One turn sends every row of this set to another row. A few are shown first. Where does it send the rows asked after them?
lipe: [-15  13   2  -1   8 -12  19 -39  29  10   3  -2]
labog: [ -9  -3  12  -5  12 -34  11 -26  17  -7  32 -11]
rizi: [ -7  -8 -10  -6 -16 -13   1  30  -8 -17  17   7]
rilef: [-12  -5 -11 -10 -21 -24  36  -8  21  -2   9   4]
deki: [-15   7   0  11  -7 -13  24 -24  39  12   0  -8]
guk: [-17  15  27  25  19 -27  11   0  26   0  14 -14]
feb: [ -8   8 -11 -23   5  -2  -5   0 -17 -14   7  21]
fufe: [ -8  -8  -6 -20  -7 -32  28 -17  11 -10  22   7]
Nifir: [-11   9 -15   2 -18   6   0  14  -4  10 -16   5]
nezak: [ -6  -3  18  -9  -3  -8 -12  15  12  -8  25 -31]
fet: [ 12  10  17  23   1 -20  14  30   7 -13   5  -3]
sem: [ -8   9  -5 -17   8  -2 -11  -5 -25  -5   1  11]
soti: [-12   2 -12 -22  -7 -18  32 -26  15  -1   8  11]
Mibi: [ -6   2  20 -22  11  -5 -17  -2   3 -11  25 -23]
gavo: [-19  24  24  19  26 -16   9 -12  25   4   5  -5]
Fedu: [-20  22  22  23  19 -16  12  -8  28   5   2  -9]
nobaf: [-10  -3  -7 -23  -4 -26  29 -27  10  -9  14  11]
kamad: [-13  18   7 -16   4  21  -8 -11  19   6  -6 -17]
kof: [  7  30   9  16   8   2  16   7  13  -2 -21   9]
taso: [-12  -1 -13 -14 -16 -18  37 -19  22   0   3   8]
Ped: [-18  20  23  26  16 -22  12   0  30   3   8 -12]
sidu: [ 10  30  12   4  23  -2   9  -5  -2  -9 -13  12]
pupu: [-12  13 -17 -17  -2   9   0   2  -8  -5 -10  22]
sib: [ -8  15  14 -25  16  10 -13 -14   6  -3   8 -18]
Fuzeg: [-17  20  26  17  28 -23   6 -13  21   0  12  -8]
Tatov: [-12  -3   5  17 -14 -25  24  -8  38   7  13 -15]
fus: [ -4  -9  -2  -1 -14 -16  -9  24 -17  -7  14   0]
lopug: [-10 -11  -7 -13 -16 -30  34  -8  19  -7  20   3]
Detu: [-10   9   6  -9  20 -23  12 -40  17   0  16  -3]
sab: [ -8  -4 -11   6 -24  -6  -1  28  -7   3  -1  -3]
Gake: [-10  -9  10   9  -4 -36  17 -11  27  -5  29 -15]
felo: [-17  16  28  18  25 -27   5  -4  21  -4  17 -10]
sizav: [-14   8 -18  -6 -16   8   7  15   2   1 -12  15]
pafo: [ -7  -4  -7 -17  -1 -13  -6  14 -18 -21  19  15]
tutak: [-13  13   6  -5  -9  16  -1   8  26   9  -7 -25]
goz: [-11   3  13   1 -14   3  -3  20  24   2  10 -31]
Lege: [-11  15 -15  -9  -2   8  -6  -1 -13   5 -15  10]
Taf: [  7  18  10  22  -3  -7  20  24  16  -3 -12   2]
fumer: [ 14  18  19   2  28 -15   6   2 -10 -18   6   9]
gon: [ -3  -2  -3 -12   3 -16 -14  10 -27 -11  15   4]
Bes: [ 13  10  22  11  16 -25   8  18  -4 -21  15   2]
vopi: [-12  -1 -13   0 -24  -3   6  31   2  -7   1  10]

sizav -> pupu
lopug -> rilef
fumer -> Bes
Now find these:
Detu -> labog
Fuzeg -> felo
Mibi -> nezak
sab -> Nifir

